The rows of D fall into 3 groups, which share some directions, and each row is roughly a mix of its group's hidden directions, except some rows that fit no group.
D (85 x 11):
[[ 24  10  -3  -6  10  29  -2  31 -36   4  -1]
 [ -9  -2 -30  -7   2 -47  -1  19  13  10   0]
 [ 28 -15 -21   1  10 -28  20  21   5  25  10]
 [-13 -13   3  18  -2 -12  -1 -46  28  12  -6]
 [-12   9   2 -18 -12 -11  19  32 -28 -27  15]
 [ 16 -15 -22  -6  16 -32  17  -2  22  31  -1]
 [ 28 -26 -21  -3  25  -7  -8  14 -15 -13 -28]
 [ -3 -15  -1   7  -5 -25  -6 -29  46   0  -4]
 [-11 -19  10  14 -20  -5   9  26 -33   8  28]
 [  8  -2   1 -14  -4  21   6  31 -40 -24   2]
 [ 20  -3  -9  17  -2   0 -36  -1  40  11  12]
 [-29  -7  -6 -12 -19 -13  24  -7 -15 -36  14]
 [-12   1 -27  -5   0 -46  -6  29   8   4   0]
 [  6  -1  13  28   7   3 -16   3   1  51   5]
 [ 15  -9  33   7   5  30  21 -32  -9   4  -2]
 [-15  -2  26  -2 -13   6  36   1 -24 -30   2]
 [ 22 -20 -19  -4  20 -20  29  -9   7  28  10]
 [ 21  12  12 -24   2 -18  45   1  -9   3  14]
 [ 12 -28   3  -2  37  13  22 -24 -14  11   6]
 [-20  11 -23  -4  -7 -23 -29  36   5 -11  -3]
 [ -9 -12  30  10 -20  13  11   6  14 -39  19]
 [-16  25  15 -10 -14 -24 -12  -2  26   5  34]
 [ -3 -27 -10  -2  33  24  18  10   6  30 -11]
 [-13 -17  25   0 -11  20  29  10  -7 -37   6]
 [ 29  -3   1 -21  13 -14  41   7 -21   1  -9]
 [  5   4  23  17   1   3  -9  36 -24  32  10]
 [ 10  17   3 -15  11  29   3  25 -38 -13 -10]
 [ 21   4 -30   0  19 -16 -27  -4   3  32 -15]
 [ -7 -17  26  17 -19  19   1   7  21 -35  15]
 [-11  11  -2 -27 -10 -10  15  27 -15 -40   5]
 [ 30 -24 -18  13  15  -4 -33  10  17 -13 -10]
 [-13 -20 -22   5 -16 -28   5 -23  32  -3  17]
 [-26   8  28   1  -3  23 -27  -4  -6 -26 -19]
 [ -6  14  11  10 -17 -11 -28  -5  38   3  29]
 [  9 -21  26   6  20  11  31 -25 -23   3   4]
 [ 14  18  -6 -28   8  10  16  12 -18 -39 -13]
 [ 17  16 -16 -31   6   7  13  15 -10 -40  -8]
 [ -6 -14  -9  10  -5 -24  -1 -35  41   8   4]
 [  5   1  35  13  -9  32  10  -5 -30 -18   7]
 [ 12   9 -29 -33   3   7   8   5   4 -40  -7]
 [ 15  -2 -31 -12  28  -5   6  -3 -33  11 -24]
 [-22  -1  25  15 -26  26  -2  -2  31   1  17]
 [-16  -6  29   5 -20  19  15   4  15 -32  24]
 [  4 -17 -26  -4  18 -41   6  25   5  16   0]
 [ 24 -13 -26   1  10 -29  13  30   4  21   9]
 [ -3 -12  -2  28 -11  33 -28  -5  32   0   4]
 [ 22  -1 -38   1  24   2  -5 -12 -22  17 -21]
 [ -4  13  10  -3   0  14   3  38 -43   5  11]
 [-28  12  21  -4  -6  28 -24 -22   0 -22 -14]
 [  9   3  23   5  -5  -6  -5  50 -18  15  12]
 [-12   2   3  22 -17  27 -24  -9  35  13  14]
 [ 11  15  34  11 -25  37   4 -15  -5  -9  -1]
 [ -7  31  12 -12 -11 -35  -7  -5  16  16  27]
 [-20   3  25  15 -26  25  -1  -3  30   3  20]
 [-15   4 -20 -26  -2   6  12 -22   2 -43 -10]
 [ 27 -17 -13 -14  23  -7  22  10 -28 -12 -22]
 [ 32 -14 -19  -1  10 -17  30  -2   8  30  13]
 [  1 -23  21   5  25   9  27 -18 -33  -5   7]
 [-17  11  34   7 -15  26  -4 -13 -22 -27  -3]
 [ 12  -3  18  19   0  -7 -22  29   9  40   8]
 [ 10 -27 -12  17   9  31   5  -2 -20 -30 -18]
 [ -8  24 -21  -6 -24  -9 -30  18  29   0  -8]
 [ 21  -2 -11  -8   3   6  21 -36  25  29   6]
 [-15 -15   7  32  -7 -13  -4 -20   8  39  15]
 [ 11  10  27   8  11  25 -10  24 -32  18 -11]
 [ 11  12 -26  -2  14 -12 -23  -7   4  44 -13]
 [ 27 -10  15   3   5  10  33 -33   6  23   4]
 [-15  -7  -8  26  -9  29 -36  -6  23  10  -5]
 [ 15 -21  22   8  17   9  36 -21 -24   5   9]
 [-23  -6  31   4 -21  15  19   5   1 -34  14]
 [-17 -21  -3  24  -7  45  -7  -5   0 -21  -8]
 [  4 -10 -34 -12  18 -31  -3   7  25  23  -3]
 [-18  -8  15  31  -5 -17  -3 -20   9  37  12]
 [-14 -13   0  19  -9 -27  -7 -20  34  26  12]
 [-22   8   4  20 -20  23 -25 -13  30  10  17]
 [ 38 -12 -35   7  24   7  -5  -6  -9   6 -16]
 [-24  15 -13  -4 -10  -6 -39  29   5 -18 -10]
 [-30 -11 -11  15 -12 -20  13 -34   9  13  20]
 [ -7  -9 -21  -3   6  10  -5 -48  26  -7 -15]
 [-38   9   6  11  32  16  -1 -18 -23  12  -5]
 [  1  13  -7  -8  12 -11   1 -38  39  -9 -19]
 [ -8   4  24  13 -24   4 -12   0  36 -14  30]
 [-14 -11  -8  -1 -12 -34   6 -23  39 -12   7]
 [ 13 -24 -15  -5  27 -29  25  -7   7  26   2]
 [-11 -21  17  29 -14  -3   5   9 -27  26  24]]
One row of each group comes first, with its name. Which group is each row after those in?
[ 23  -2  18  18   7   1 -24  20  13  39  -2]	S
[ 16 -25  10  -1  30  17  25 -29  -9  14   4]	H
[ 34 -26 -26   7  22   6 -10   5  -9 -17 -20]	V

[ 23   1 -24   0  14 -14 -34   2  24  27  -4]	V
[ 14 -28 -17  -1  30 -27  21  13  -8  18   7]	H
[ -2  27  16   3 -34  34 -14 -13   7 -14  -1]	H
[ 30  -8   2 -19  12  -7  43   8 -20   2 -11]	V
[-13   0  20  17 -24  29   2  -6  26 -15  27]	V
[ 12 -11 -38 -10  16 -26   3   8  21  25   4]	H
[ 11  17 -22 -14  18  -1   6 -36  27 -11 -18]	S
[-23   6  18   6  -4  21 -24  16 -26 -33  -3]	H
[-21 -10  -1  12  -3 -17   3 -46  29   5  -2]	S
